128 stands for zero in the data rows.
Every row has a hidden score from 0 to 40. What is each row's score? 20 is about the middle. The score is a weighted sum of the row's numbers plus the product of two more (or one squared), each taken from its middle value.
[ 94  68 152 124 127 118 127  99 144 126 150 105 103 112 136 157 128 125
 139 113 164 116 121 128] -> 14
[138 131 146  90 110 158 139  84 180 165 186 125 145  73  94 130 169 126
 101 134  71 125 107 100] -> 27
[129 176  86 108 113 146 151 128 134 128 106 123 141 127 143  86 171 111
 104 168  68 145 105 104] -> 31
[137 122 140 172 154  85 114 160 101  88 128 106 144 141 128 148  79 101
 170  84 152 148 175 197] -> 22
[122 130 164 109  97 119 124  94 161 107 129 124 135 101 111 102 139  89
 111 136 107  90  86 147] -> 20
[137 124 126 154 187 122 139 161 112  82 112 135 118 162 131 134 108 118
 141  89 153 148 187 155] -> 10
[149 149 131 148 181 115 111 153 119 106 138 125 117 164 123 114 124 129
 127  98 163 151 173 160] -> 17
[150 150 126  80  98 149 119 112 155 157 134 138 122  96 145 104 147 130
  84 171  93 131 103  99] -> 19
[137 158 132  88 108 119 141 110 162 109 103 133 152 108 105  93 159  96
 113 158  88 110  99 129] -> 26
[114 169 103 147  49 108 165 113 130 128  95 161 170 103 114  77 127 116
 126 133  98 105 111 120] -> 31
[126 160 105  90  78 159 156  84 134 156 142 136 145 104 129  94 169 116
 119 162  59 152 114  92] -> 29
[118 114 118 145 146 160 140 167 128 121  84 126 112 161 102 119  75 137
 175  94 161 146 195 153] -> 24
[103 112 144 167 114 114 126  75 107 117  97 161 143 129 174  91 130 118
 155  93 166 120 116 122] -> 25
[115 132 133 126  81 132 157 109 154 146 143 146 138 102 120 135 145 105
  93 138  82 119 100 126] -> 18
[111  95 141 146 128 124 132 165 122 136 116 124 171  99 133 138  98 109
 120 160 160 102  83 127] -> 13
[110 139  96 130  66 153 135 105 103 159  90 185 174 136 195 102 140 138
 104 172  96 172 109  76] -> 19
[114 159 146 143  70 109 166 102 145 118 123 175 155  96 115  35 107  93
  97  81 136  65  99 171] -> 19
[161 102 125 104 181 140 111 147 152 129 158  79  97 148  68 140 116 131
 123 116 140 114 181 162] -> 19
[133 163 119 153  62 127 154 128 140 126  74 196 163 122 162  69 122  97
  98 108 116 109  93 129] -> 16
[146 141 135  51  94 140 140 135 176 149 189 113 125  85  95 143 166 117
 130 166  70 125 138  92] -> 16
[139 152 118  70  99 142 119  97 170 143 141 121 128 103 133 119 182 124
  76 162  70 122 108 113] -> 25
[124 124 100 129 124  99 103 120  92 128 114 145 105 131 169 119 136 157
 144 143 155 125  92 108] -> 21
[132 154 155 115  73 113 108 118 175 128 155 141 108 100 114 133 160 104
  78 117 111 124 108 125] -> 14
[143 137 103 170 137 123 140 164 102  99 113 142 122 175 126  98 106 101
 168  94 145 130 150 164] -> 17
[128 191  85 192 157 132 123 177  47  93  63 173 137 185 169  79 121 150
 114  80 122 173 163 121] -> 14
[147 136  99 138 142 132 117 152  93 151 112 142 131 175 128  86 118 105
 150  98 121 130 178 159] -> 19
[110  95 129 149 168 123 136 136 112 106 141 132 131 159  79 107  80 108
 123  85 152 102 142 187] -> 14
[100 103 147 119 130  91 103  90 148 114 137 109 116 144 125 167  92 133
 140 142 200  94 134 125] -> 13
[137 189 135  93 108 146 131 107 129 158 137 146 166  86 111 124 156 117
 108 149  80 127 115 102] -> 25
[129 188 113  83 100 146 137 104 115 133 118 141 118 109 158 123 179 119
  84 149  51 184  98  66] -> 33
[157 123 150  25 123 178 129 122 168 194 192 105 123  92 106 150 166 137
 127 205  78 154 117 101] -> 26
[ 95 135 111 144 156 132 127 193 123 111  96 146  88 157 136 119 101 171
 163 119 140 151 157 138] -> 17
[154 136 150  92  94 138  97 111 170 146 169 115 145  76 102 158 128 129
 118 143  62 116 109 129] -> 24
[134 153 127 106 104 153 112  73 144 166 112 133 133 100 158 105 175 145
 135 163  98 146  90  82] -> 29
[117  78 149 154 134 114 145 164 142 127 111  85 152 116 131 178  96 127
 110 156 130  94  75 121] -> 11
[106 122 141 115 143 137 135 159 132 150 154  87 147 118 117 162 124 112
 153 190 123 119 111 104] -> 23
[131 188 128  87  97 140 137 120 142 127 125 132 121  91 163 135 185 122
  86 144  85 192 101  60] -> 29
[146 167 135 113  96 126 135  66 151 130 148 156 126  90 123  75 123 116
 109 111 101 106 124 144] -> 22
[122 142 125 112 134 120 124 142 126 143 132 105 162  93 120 201 115 119
 153 169 146 124 112 100] -> 36
[125 147 116 142  76 125 143  73 122 125  90 183 126 100 174  88 123 121
 117 112 100 126 115 121] -> 21
[109 140 100 152 139 156 157 162 107  98  57 162 119 178 157 108  91 148
 187  97 132 139 190 152] -> 16
[100  91 156 158 128 127 135 142 114 143 105 141 170 118 149 148  91 115
 138 166 149  90 102 120] -> 19
[125 148  95 124  76 130 156 126 118 139  83 151 144 110 157  53 173 106
  93 129  91 127 100 124] -> 21
[121  51 192 138 138  80 129  90 168  96 155 115 117 110  66 191  86 111
 179 131 206  69 125 157] -> 8
[117 138 121 157 150 116 139 157 105 120 101 132 144 166 104  94 105 129
 159 100 114 114 152 163] -> 17
[143 108 157 115 198  97  76 166 115  96 183  96  87 143  90 168 121 136
 103  97 140 161 146 157] -> 15
[170 114 171 117 104 100 112 106 182  98 153 117 144  79  73 149 115 115
  92 111 128 103 113 157] -> 16
[151 126 159  97  95 103 126 106 181 147 176 115 152  90  56 127 139 106
 105 118 107  82 136 141] -> 15
[170 117 147  67 123 124 120 113 172 133 180  88 158  90  89 163 164 132
  72 133 102 110 115 116] -> 17
[151 118 144 140 144  95 111 145 110  79 138 122 104 150  67 146  85 113
 123  83 138 136 172 190] -> 29
[117 108 120 142 177 152 138 147 108 146 117 112 118 120 161 159 154 117
 144 202 110 166  86  78] -> 20
[113 100 148 146 134 142 134  99 125 135 130 136 135 121 159 100 150 153
 142 123 163 142 116 101] -> 31
[113 149 127 177 148 116 131 133  81  93  97 165 125 167 144  93  68 119
 166  74 145 143 169 152] -> 12
[ 88  83 137 145 125 133 139 146 117 146 154 123 191  92 137 165 114 100
 153 148 142 103  98 127] -> 28
[157 137 135 142 201 124 102 172  83 114 156 123 111 144 137 145 116 150
 110 116  99 172 146 132] -> 25
[144 130 175  73  93  96 110 116 203 126 195  77 144  72  62 201 157 126
 109 131 104  72  94 133] -> 19
[119  94 131  86 159 165  96  85 137 179 182  62 102 130 130 168 207 182
 144 167 125 174 135  72] -> 25
[169 151 101 117 168 144 112 142 103 109 136 119 122 168 113 131 147 150
 124 122 115 167 158 155] -> 26
[113 150  98 185 163 120 146 165  65 117  68 182 125 180 184 116 110 114
 148  81 162 182 185 138] -> 13
[167 133 136  83  83 122 116 132 194 107 185  96 126  82  78 161 186 138
  81 149 104 142  95 113] -> 23
[130 153 125 151 141 114 138 142 103  97 124 144 117 154 132 117  94  88
 154  81 140 157 152 158] -> 21
[144 131 164 101 102 133 170  93 167 124 180 135 156  61  72 140 158 134
  88 113 103  97 127 131] -> 24
[130 178 117  86 123 150 124 114 117 180 158 134 136 100 115 122 179 128
  97 178  77 142 121  70] -> 25
[146 126 142  95 114 118 127 124 178 119 152 116 133  86 103 101 150 112
 100 150  86 101 101 147] -> 23
[123 113 138  96 115 157 132 115 154 172 148 126 125 108 122 125 147 155
 124 161 107 121 103 108] -> 29
[134  94 125 153 159 125 130 152 123 101 147 146 106 174  94 133 118 117
 129 102 147 109 146 171] -> 21
[126 119 153 120 143 132 120 174 143 109 126 119  85 145 106 123  99 166
 147 129 134 119 191 168] -> 14
[172  81 162 118 193  98 109 130 175 117 162  98 105 146  62 135 128 122
 160  80 152 109 138 184] -> 26
[125 170 133 142 142 122 145 155 121 115 100 151  91 165 141 107 105 156
 146 110 131 127 199 146] -> 13
[115 119 156 142  88 106 126 121 142 126 121 146 149  90 112 114  91 104
 124 112 119  77 127 166] -> 16
[116 192 118  94 104 125 138 124 157 124 135 140 145  98 132 138 179 108
  72 135  84 137 107  77] -> 15
[ 92 122  94 113 144 165 121 152 118 173 130 109 146 137 185 169 164 135
 107 171  92 165  97  61] -> 22
[138  89 134 150 162 134 139 126 116 142 134 110 141 113 139 124  87 129
 134 160 149  95  97 117] -> 14
[115  82 150 164 128  84 158 149 141 103 111 131 168 108 119 160  90 107
 144 157 168  55  97 150] -> 14
[133 149 111 147 183 162  97 200  75  84 111 115  99 161 145 109 132 129
 121 103 143 203 165 144] -> 24
[ 90 153 114 145 123 139 145 136  89 142 105 139 152 127 158 151 119  88
 127 157 154 149 102  98] -> 34
[ 74 110 109 165 120  95 150 170 114 125  91 140 138 124 155 131  63 100
 138 138 178  94  83 112] -> 9
[138 139 112  99 152 154 111 147 134 145 140 100 130 169  95 166 132 165
 161 138 128 166 215 125] -> 27
[131 139 134 191 145 123 109 181 100  83 122 136 109 151 106 117  87 128
 125  63 147 133 149 192] -> 14
[153  86 109 106 155 138 129 115 110 167 168  95 119 123 141 136 141 150
 123 165 125 134 107  85] -> 16
[102 144 114 113 103 154 132  97 137 134 124 165 115 118 162 101 146 118
  83 140 113 122 115 108] -> 23
[138 122 121 146 170 106 102 135 113 121 138 128 116 170  99 106 120 134
 114 104 153 140 138 147] -> 15
[121  70 145 122 140 106 115 108 150 134 142  92 108 118 136 141 118 115
 109 129 186 100 127 126] -> 9
[143 166 127 128  74 142 162 104 151 174 123 158 165 114 135  96 111 112
 115 148  92 124  97 107] -> 20
[149 155 123 160 158 120 101 182  97  91 130 134 119 171 141 146  87 153
 121  60 143 166 143 175] -> 24
[126  79 142 118 138 141 115  66 134 153 160  92  71 141 135 150 156 154
 129 145 143 131 125  92] -> 15
[127 171  91 126 156 156 132 163  98 129 117 132 115 166 177  95 148 188
 131 133 128 192 203 110] -> 19
[120 131 115 112 168 133 125 170 133 131 108 121 132 170  85 162 106 153
 165 127 157 152 182 164] -> 21
[107 116 114 127 125 116 153  74 123 152 114 117 106 131 154 153 147 131
 168 139 160 121 128 101] -> 22
[ 86 105 139 148 108 115 138  99 113 116  96 130 102 140 156 125 128 141
 144 112 149 123 124 108] -> 11
[141 136 113 158 180 100 107 169  74  85 105 127 109 173 144 146  87 124
 109  58 152 118 146 165] -> 13
[118 132 105 112 147 149 134 162 137 111 103 137 112 170 137 138 130 168
 181 129 134 168 185 135] -> 20
[102  82 150 125 119 113 125  98 142 122 108 125 124 131 119 167  97 117
 172 114 187  81 107 145] -> 15
[138 143 145  80 101 139 127 115 161 156 162 126 126  96 111 144 162 165
 109 150  75 126 137 115] -> 29
[137 140 128  80 100 122 139 110 159 112 137 129 112  99 126 170 163 130
  72 129 100 127 108 104] -> 14
[117 106 120 123 177 126 142 175 117 127 110 157 109 170 107 117  88 153
 162 103 159 134 187 157] -> 17
[126 130 153 110 103 120 152  98 148 135 115 140 134  94 145 119 115  84
 137 133 138  65 100 155] -> 23
[125 114 133  75 110 157 134  84 174 171 160 124 139  98 130 115 178 124
 112 171  68 149 104  92] -> 28
[149 145 140  88 109 121 151 130 152 164 163 118 148 105 103  99 167 109
 119 154  87 126 116 107] -> 20
[ 98  93 149 130 140 155  98  95 139 139 140  92 111 130 146 163 163 138
 131 139 146 138 122 109] -> 22
[154  75 118 123 121 131 129 149  93 137 144 117 149 113 152 131 126 134
 154 158 154 105  79 112] -> 17
[148 158 156 108  96 135 158  73 162 132 132 116 150  87  97 109 120 103
 125 120  80  92 138 123] -> 28
[127 108  75 104 121 165 117 129  84 158 150 105 117 140 184 140 179 178
 109 219 122 156 115  51] -> 18
[116 123  91 137 110 141 128  47 104 154  85 147  85 150 182 145 161 160
 163 132 130 149 120  82] -> 23
[141 146 137 153 176 105 119 173 110 110 112 127 123 134 132 119 103 113
 116  76 155 155 146 188] -> 22
[131 122 132 193 165  94 104 175  93  73  86 132 117 143 112 117  57 118
 143  83 181 131 167 175] -> 23
[137 132 130 141 172 139 134 159 132 129 112 108 136 158 150 154 116 152
 158 117 156 147 166 136] -> 21
[117 148  90 158 161 140 108 142  86 135 105 152 130 172 151  66 134 119
 133 112 136 151 133 147] -> 25
[138 163 116 160 127 119 111 182  79 100  84 143 133 151 160 123 111 147
 110  74 126 191 152 156] -> 21
[118 133  80 134 112 148 111 138  86 143  89 160 111 159 199 107 122 148
 102 119 128 153  87  85] -> 15
[150  93 211  76 125  83  91 123 236 119 189  78 141  72  45 209 122  97
  95 126 125  60 127 174] -> 16
[135 105 132 107 162 152 112 145 153 129 140  99 143 150  76 160 114 151
 194 130 141 134 180 160] -> 21
[ 83 132 120 152 148 148 152 130  94 143 120 125 126 133 177 159 123 139
 166 165 119 160 110  98] -> 23
[113 132 129 146 168 100 119 169 108  93 133 130 141 162  95 125  85 122
 143  57 144 153 164 178] -> 13
[178 149 136  88  95 142 150 102 147 150 178 116 135  92 113 143 169 119
 105 154  78 133 100  95] -> 24
[161 166 122 136  64  89 112 111 136 141 116 178 145 117 150  85 131  99
  80 131 102 121 117 134] -> 17
[134 132 114 161 149 116 122 138  98 113  96 126 106 172 144 102 108 116
 118  85 169 116 139 169] -> 18
[111 172  93 157 103 152 151 155  82 113  73 167  83 192 208  80 109 148
 158 106 106 165 192 110] -> 10
[ 81 187  50 150 115 159 166  93  55 143  42 177  92 184 255  84 182 118
 163 158 122 188 118  54] -> 28
[165  77 130 121 143 121 119 114 133 158 149  80 124 118 126 175 132 158
 150 171 148 107  84 112] -> 23
[134 141  93 153 139 126 133 163  84  98 107 148 132 156 149  90 118 105
 149 110 148 155 185 135] -> 19
[122  68 141 119 177 138 115 181 161 138 149  94 103 148  96 171 113 171
 150 145 146 128 174 153] -> 25
[155  73 126 143 128 105 112 151 126 117 115 122 104 152 144 131  99 116
 110 114 167  67  92 134] -> 6
[145 110 147  79  89 136 116  85 184 162 178 122 156  82  94 147 153 137
 103 151  88 118 109 128] -> 31
[127 117 107 121 115 135 142 103  94 164 124 147  94 138 165 126 129 142
 145 173 131 114 112 109] -> 20
[100 120 145 140 122 123 152 162 139 113 144  97 158 107 107 166  95 123
 129 174 135  87  76 122] -> 14
[126 159 130  96 101 152 155 101 151 149 127 141 136  90 121  97 159 108
 136 164  72 132 105 102] -> 23
[ 85 134 141 188  94 115 153 146 104  92  87 162 150 130 156 120  95 107
 142 134 145  99  94 129] -> 10
[ 99 115 114  97 172 149 131 100 111 139 113 122 104 129 166 154 180 162
 137 183 129 164 117  66] -> 24
[125 107 157 113 152 117 104 170 158  85 124 113 109 128 102 164  98 154
 163 108 175 106 208 183] -> 16
[116 109 115 156  83 120 107 114 118 131 104 137 116 143 158  99  96 133
 109 121 164  92  91 117] -> 12
[113 165 108 141 161 135 129 169  86 135  97 142 125 168 131 124 112 160
 134 100 132 173 166 129] -> 18
[129 105 126 160 151 114 111 160 131 124 122 149 130 166 102 128 100 100
 143  83 151 116 125 178] -> 21
[113 163 125 140  75 122 150 110 124 136 138 165 150 122 142  84 127 110
 102 134 118 119 117 135] -> 17
[153 143 111  94 193 155  78 165 104 125 183  87 112 145 101 149 159 167
 116 105  86 220 158 117] -> 23
[121 108 119 155 133 133 139  79 118 150 112 129  97 131 163  92 143 167
 137 120 146 128 109  97] -> 21
[140 146 159 141  80 129 167 101 160 118 140 140 137  96 106  78 115 106
 130 112  90  85  96 137] -> 14
[110 165 109 102  80 149 145 116 120 159 112 134 147 104 146 102 162 115
 150 177  90 144  91  95] -> 38
[146 170  92 118  68 173 170 104 128 160 141 147 132 113 134  50 197 141
 144 138  50 150 123  66] -> 21
[ 91  85 160 194  91 115 117  97 128 130  94 142 143 115 184 129 113 126
 158 126 210 108 108 128] -> 20
[ 89 110 129 176 120 141 153 143 100 140  97 135 169 129 171 140 112 102
 158 160 124 127 101  96] -> 13
[139 138  87  95 122 165 139 101  94 164 150  95 117 139 175 155 176 184
 155 202  71 185 107  34] -> 32
[155  59 128  87 138 125  90 158 159 167 170  86 116 126  95 167 135 160
 107 148 133  99  97 115] -> 15
[159 109 161 132 191  89  90 144 136 106 179 110 144 144  91 165  88 115
 146  57 151 138 156 183] -> 26
[130 150 129 176 150  95 115 190  97 100  83 114 119 158 150 144  88 113
 127  82 132 145 157 165] -> 22
[148 113 142  76  77 125 105 126 187 159 178 100 164 100  63 132 158  99
 108 151  61  85  86 131] -> 20
[160 105 204  61 141  99 117  89 214 154 214  76 170  45  29 197 118  94
  82 150 106  61 113 185] -> 28
[134 106 144 100 163 156 123  94 148 164 163  69  92 121 117 167 177 171
 145 146 142 148 133  77] -> 21
[134 125 121 184 147  92 119 169  87 106 103 126 147 157 108 146  61 116
  65 116 164 145 145 167] -> 33
[126 172 148 123  90 127 164 105 129 140 129 151 136  93 125  98 111 111
 103 157  96 106  98 142] -> 23
[166 120 132  54 112 164 129 106 194 186 222  87 143 107  73 192 212 143
 109 168  49 155 127  85] -> 23
[132  98 183 133 105  91 116 106 182 125 190 120 174  68  56 152  93 111
 105 136 141  64  94 184] -> 29
[ 91 104 138 133 125 155 135  81 123 147 139 106  93 116 165 142 164 136
 114 129 134 160 126 102] -> 18
[132 187  69 125 165 154 120 137  80 126 115 138 111 165 138 102 120 143
 116 113  74 199 188 111] -> 32
[115 110 111 137 112 137 141 119 101 142 120 135 149 147 178 105 107 129
 134 156 152 112  99 119] -> 19
[166 128 162  75 110 118 123 136 192 136 168 108 122 103  89 123 157 118
 112 144  90 101 114 148] -> 21
[108 174  94 112 151 157 119 168 111 130 115 125  92 175 171 124 140 168
 132 121 104 177 157 114] -> 22
[ 97 118 134 171 131 127 149 144 120 129 102 110 174 128 149 118 126  95
 142 138 134 105 103 100] -> 12
[ 98  72 145 170 132 107 139  89 134 105 121 136 101 136 156 120 123 114
 144 113 171 113 131 131] -> 15
[149 139  77 119 170 158 119 149  87 140 113 111 107 164 141 130 132 134
 142 107 104 184 193 131] -> 30
[148 153 102 162 159 109 118 146  96  98 103 160 134 149 114 115  87 119
 133  75 149 156 175 159] -> 18
[140 136 148 176  69  93 174  99 134 111 109 173 168  98 110  79 103  86
 132 120  98  77  95 151] -> 14
[137 189 115 115  90 141 134 107 140 123 106 161 133 101 148  98 153 113
  97 122  81 141 124 111] -> 20
[145 131 131  89  69 134 164  90 144 160 142 152 135  85 123  95 151 137
 112 144  85 146 107 135] -> 26
[106 128 142 162 129 127 151 141  97 128 112 137 136 112 137 146  98 109
 132 145 148 123  96 129] -> 18
[142 164 106 114  99 146 123 112 122 152  97 163 141 119 149  65 159 112
  80 142  77 140 124 104] -> 19
[152 152 113 161 149 123  94 176  91  82 135 126 132 150 162 123 103 148
 120 109 136 176 130 161] -> 24
[109 112 142 126  97 121 131 100 162 115 113 160 142 107 139  81 117  98
 119 119 114  78 103 139] -> 28
